One turn sends every row of this set to another row. A few are shown first. Where does it send the rows asked after them?
detik: +0.48,-1.13,-1.12,-0.15,-0.77,+1.23,-1.42,-1.09,-1.06,+0.57,-0.66,+0.33,+0.33,+0.51,-0.13,-4.08,+0.50
roke: +0.35,+0.25,-0.28,+0.00,-1.32,+0.86,-4.42,-0.82,-1.99,+1.37,+0.41,+0.04,+3.48,+0.58,+2.36,-0.78,-1.06
dufus: +1.51,-1.02,-0.78,-0.02,-0.02,+1.86,-1.33,-0.92,-1.39,+0.39,+0.43,-0.24,+0.50,+0.16,-0.08,-3.15,+0.54
mam: -1.10,+0.75,-2.34,+0.54,+0.52,-0.42,-1.02,-0.71,+0.34,+0.70,-1.05,-2.29,+0.94,-3.44,+0.95,-0.25,+1.45
kat: -3.08,-0.44,-0.20,-0.91,-0.59,-1.25,-1.99,-0.79,+1.01,+0.36,+1.00,-2.75,+2.21,-0.02,+0.56,-1.02,+0.82
san: -0.70,+1.29,-1.79,+1.43,-1.46,-0.92,-4.90,-2.61,-1.07,+0.40,+1.53,+1.27,-0.06,-1.19,-0.28,-0.35,-0.16
Zeli: -3.80,-0.33,-0.76,-1.22,-1.28,-1.55,-2.24,-0.94,+0.75,+0.78,-0.06,-1.91,+2.32,+0.19,+1.38,-1.34,+0.92
vefa: -1.81,-0.80,-3.78,-0.70,+0.13,-0.67,-1.26,-0.68,+0.52,+0.60,-1.20,-0.41,-0.17,-2.50,+1.07,-0.72,+1.80
rof: -0.20,+2.40,-0.62,+0.30,-0.49,+0.06,-2.58,+0.46,-2.73,+1.73,+1.32,+0.68,+0.08,+0.90,+0.07,-0.69,-1.32
gared: -1.47,+1.15,-2.86,+0.29,+0.04,-0.30,-1.32,-0.90,-0.01,+1.11,-1.66,-1.78,+1.37,-3.44,+1.89,-0.14,+1.64
zure: -1.19,+1.08,-2.58,+0.39,+0.42,-0.19,-1.08,-0.71,+0.00,+1.02,-1.16,-2.07,+1.17,-3.56,+1.70,+0.14,+1.58
Kod: -1.52,-0.43,-3.89,-1.06,+0.00,-0.60,-1.60,-0.60,+0.20,+0.89,-1.50,-0.20,+0.22,-2.63,+1.78,-0.42,+2.00
Tusiv: -0.83,-1.13,+0.14,+0.98,-1.71,+0.22,-3.39,-0.84,-0.28,+0.47,+0.25,-0.54,+2.14,+1.19,-0.10,-2.60,-1.73
Tev: -0.62,+2.02,-0.57,+0.54,-0.47,-0.13,-2.26,+0.49,-2.29,+1.35,+1.03,+0.58,-0.33,+1.07,-0.70,-1.22,-1.41
vuf: -1.52,-0.76,-0.31,+0.47,-2.16,-0.09,-4.06,-1.10,-0.74,+1.13,-0.81,+0.28,+2.56,+1.20,+0.92,-2.77,-1.32
lub: +0.92,-0.14,+0.35,+0.42,-0.72,+1.10,-3.77,-0.61,-1.56,+0.89,+1.49,-0.89,+3.00,+0.57,+1.21,-0.69,-1.38
sizi: -0.91,+0.02,-0.46,+0.08,-2.10,+0.32,-4.43,-1.20,-1.60,+1.54,-0.67,+0.63,+3.21,+0.93,+2.33,-1.73,-0.99
nizof: +0.54,+0.01,-1.69,-0.91,-0.96,+1.56,-2.33,-1.41,-2.11,+1.51,-1.40,+1.32,+1.19,+0.33,+2.23,-3.28,+1.09
Mek: +2.04,-0.17,-0.77,-0.48,+0.21,+2.28,-1.81,-0.92,-2.07,+0.89,+0.65,+0.02,+1.05,-0.17,+1.16,-2.21,+0.66
zezit: -1.22,+1.80,-0.81,+0.55,-0.87,-0.43,-2.46,+0.12,-2.10,+1.34,+0.50,+0.80,-0.43,+1.27,-0.68,-1.70,-1.35
tisi: -1.56,+2.06,-1.17,+0.29,-1.19,-0.65,-2.74,+0.04,-2.25,+1.75,+0.07,+1.36,-0.30,+1.42,-0.19,-1.61,-1.13
zeva: -0.65,+1.18,-1.68,+1.48,-1.52,-0.99,-4.81,-2.67,-1.10,+0.37,+1.58,+1.08,+0.01,-1.14,-0.30,-0.29,-0.23
rifi: -3.62,+0.47,-0.94,-1.59,-1.18,-1.32,-2.90,-1.09,-0.03,+1.26,-0.23,-1.61,+2.70,-0.21,+2.59,-0.84,+1.30
Lin: -1.24,-0.17,-3.76,-1.20,+0.54,-0.28,-1.56,-0.50,-0.14,+0.93,-0.95,-0.52,+0.46,-2.83,+2.02,+0.26,+1.96
Paz: +0.24,-0.95,+0.50,+0.93,-0.99,+0.59,-3.24,-0.67,-0.65,+0.28,+1.43,-1.08,+2.44,+0.77,+0.00,-1.64,-1.71
Zufa: -2.02,-0.26,-0.08,-1.09,+0.03,-0.71,-1.89,-0.69,+0.53,+0.45,+1.87,-3.14,+2.42,-0.39,+0.78,-0.12,+0.69
Lis: -0.75,+1.37,-1.77,+1.40,-1.66,-0.95,-4.91,-2.72,-1.02,+0.41,+1.37,+1.27,-0.05,-1.16,-0.27,-0.35,-0.31
Minep: -1.50,+0.50,-2.52,+0.63,+0.23,-0.64,-0.72,-0.86,+0.67,+0.71,-1.42,-2.24,+0.82,-3.44,+0.77,-0.65,+1.32
kopir: -0.16,-0.80,-1.45,-0.60,-1.31,+1.16,-1.95,-1.46,-1.30,+1.10,-1.55,+1.07,+0.63,+0.61,+1.06,-4.12,+0.76
teneg: -0.56,-0.33,-3.41,-0.91,+0.84,-0.05,-1.25,-0.25,-0.07,+0.62,-0.29,-0.90,+0.32,-2.87,+1.62,+0.41,+1.96
pavu: -0.71,+1.40,-1.73,+1.33,-1.64,-1.05,-4.98,-2.71,-1.18,+0.64,+1.45,+1.31,-0.04,-1.14,-0.05,-0.30,-0.23
Numam: -1.95,+0.92,-2.82,+0.26,-0.08,-0.67,-1.27,-0.92,+0.28,+1.14,-2.00,-1.48,+1.12,-3.29,+1.63,-0.68,+1.75
dukis: -0.74,-0.77,-3.28,-0.72,+0.84,-0.31,-1.02,-0.27,+0.34,+0.27,-0.14,-1.16,+0.03,-2.83,+0.96,+0.14,+1.79
bov: -0.58,+1.33,-1.71,+1.50,-1.48,-0.90,-4.97,-2.69,-1.14,+0.54,+1.67,+1.21,+0.05,-1.15,-0.26,-0.24,-0.22
fepu: -1.28,+2.59,-1.08,+0.06,-1.17,-0.40,-2.93,+0.09,-2.80,+2.06,+0.18,+1.41,+0.17,+1.00,+0.61,-1.33,-1.15
begut: -0.61,+2.59,-0.93,+0.08,-0.80,-0.06,-2.89,+0.25,-3.13,+1.97,+0.75,+1.13,+0.29,+0.87,+0.56,-0.79,-1.20
bonu: -0.64,+1.40,-1.74,+1.40,-1.70,-0.79,-5.01,-2.68,-1.14,+0.55,+1.64,+1.35,+0.05,-1.27,-0.14,-0.29,-0.30
motif: -1.31,-1.05,-3.47,-0.65,+0.42,-0.67,-0.90,-0.33,+0.73,+0.17,-0.61,-1.16,-0.25,-2.59,+0.58,-0.51,+1.78
foni: -1.93,+0.56,-2.64,+0.41,+0.01,-0.68,-1.02,-0.91,+0.68,+0.75,-1.91,-1.93,+0.93,-3.23,+1.09,-0.84,+1.37
tinu: -1.66,+0.60,-0.39,-1.50,+0.01,-0.56,-2.50,-0.63,-0.45,+0.83,+1.82,-2.72,+2.90,-0.70,+2.26,+0.57,+1.08
libig: +1.62,+0.11,-1.37,-0.95,-0.10,+2.15,-2.34,-1.09,-2.63,+1.42,-0.36,+0.76,+1.45,-0.15,+2.30,-2.39,+1.21
fav: -2.46,+0.86,-0.87,-1.75,-0.63,-0.81,-2.96,-1.01,-0.53,+1.39,+0.67,-1.82,+3.20,-0.45,+2.98,+0.22,+1.45

vuf turns into sizi
Lis turns into pavu
Mek turns into dufus
And these:
dukis turns into motif
zezit turns into tisi
Numam turns into gared
Zeli turns into rifi

One turn sends every row of this set to another row. A few are shown first. Where does it send the rows asked after them?
dasi: +1.43,-0.21,-1.96,-0.70,-1.99,-1.28,-1.84,-0.34,-1.55,-1.24,-3.70,-1.07,-0.67,+2.10
zomed: +1.93,-1.80,+0.27,+0.10,-2.41,-0.98,-1.15,-0.48,-0.90,-1.96,-0.67,+0.17,-1.18,+2.97
nises: -0.49,-0.87,-0.89,+0.42,-1.54,-0.58,+0.67,+0.34,-0.79,-0.56,-3.06,-2.07,+1.57,-0.31
Simaz: +0.06,+0.27,+1.99,-0.81,-2.91,+0.17,-0.74,+0.98,-1.28,-0.08,-1.29,+0.24,-1.11,+3.82
gebi: +0.52,+0.40,-0.70,+1.11,-1.90,-0.63,+0.48,+0.94,-0.19,+2.48,-2.55,-0.35,-0.71,-0.57
vonad: -0.28,-0.52,-1.12,-0.50,-0.57,+1.46,-0.63,-3.00,-0.32,+1.53,-1.80,+0.14,-0.16,+0.99
Liseg: +0.02,+0.88,+0.08,-1.85,+0.02,-0.07,+0.66,+1.06,-0.83,+1.23,-1.19,-0.04,+0.02,-1.39
Gora: +0.22,+1.54,-0.83,-0.69,-1.26,+0.79,-0.32,+1.74,+1.87,-0.94,-2.84,-0.34,-1.20,+3.15
Kufi: +0.46,+0.87,-0.24,-2.83,-1.12,+1.67,+0.15,+0.44,-1.50,-1.83,-0.46,+2.12,-0.20,+1.58
pado: -0.64,+0.49,-0.86,-0.11,-1.51,-0.65,-3.32,-0.36,-0.12,-0.89,-1.25,+0.09,-1.84,+2.45
kipa: -0.54,-1.39,-1.14,-0.37,-0.24,+0.19,+0.05,-0.40,-1.25,+0.45,-2.35,-0.44,-0.17,-1.80
Naze: +0.25,-0.45,-1.14,+1.31,-2.56,-1.25,+2.01,+0.61,-0.55,+0.16,-2.45,+0.68,-1.07,-0.98
sufu: -0.13,-1.23,-1.83,-0.75,-1.88,+1.51,-0.78,-0.66,-1.63,-3.15,-2.26,+0.71,+0.38,+2.03
Kelu: +0.21,-0.15,+0.38,-1.10,-1.07,+2.75,-2.79,-1.21,+0.17,-0.19,-1.29,+0.22,-0.09,+0.60
Regim: -0.50,-0.84,-1.34,+0.23,-2.31,+0.36,+1.46,-2.57,-0.70,-1.41,-2.42,-0.28,+1.11,+2.00
dazuv: +0.62,-1.45,+0.02,+0.04,-2.20,+1.26,+1.09,-0.15,+1.54,-2.61,-2.85,+0.78,-2.18,+1.41
kef: +0.44,+2.05,+0.27,-0.94,-2.04,-0.08,+1.54,-0.94,+0.84,-0.49,-1.08,-0.62,+1.87,+2.38
Rimib: +0.42,+1.37,-0.77,+1.26,-2.33,-1.25,+0.82,+1.30,+0.51,+1.43,-2.50,-0.63,-0.13,-0.15
Pufav: +0.61,+1.34,-0.49,-2.35,-0.31,+0.48,+1.39,-1.61,-0.48,+0.41,+0.02,+1.73,-0.25,+1.00
Duli: +0.49,+0.36,-0.16,-1.47,-1.90,-0.32,-2.35,-1.70,+0.20,-0.96,-2.58,+0.43,-2.62,-0.83
Fumon: -0.83,+0.23,+1.57,-1.05,-2.47,-0.08,-1.02,-0.67,-0.12,-1.77,-0.54,+1.78,-2.66,+1.22
Pira: +1.31,+0.77,+1.18,-0.92,-2.50,+1.64,-0.95,+0.07,+0.59,-1.80,-1.22,-0.81,+1.77,+2.14
bop: +1.18,+0.25,-1.27,+0.41,-1.81,-1.55,+1.95,+1.02,-0.51,+0.64,-1.52,+1.07,-1.14,-0.99
Vuv: +0.17,-0.51,-0.50,-0.46,-0.92,+2.15,-0.72,+1.03,+0.51,+0.80,-3.39,-0.04,-2.02,+3.01
belev: +2.98,-0.24,+1.88,-1.48,-3.36,-0.72,+0.35,+0.25,-0.93,-1.15,-2.52,-0.77,-0.23,+1.84
neli: +0.51,+0.68,+0.33,-1.13,-1.27,-1.16,+2.11,+1.44,-0.57,-0.92,-1.49,-1.03,+1.47,-0.49
Fefo: +2.41,-1.02,-0.34,-1.19,-0.68,+1.02,+0.69,+0.46,+1.41,-1.57,-1.21,+1.35,-2.56,+1.34
dat: -0.02,+1.92,+1.33,-3.00,-2.53,+0.11,-0.06,+0.60,-1.58,+0.07,-2.74,+0.93,-1.95,+1.13

Pufav turns into vonad
belev turns into dat
zomed turns into Simaz
And these:
kipa turns into nises
Naze turns into Rimib
Kelu turns into sufu
dazuv turns into Gora

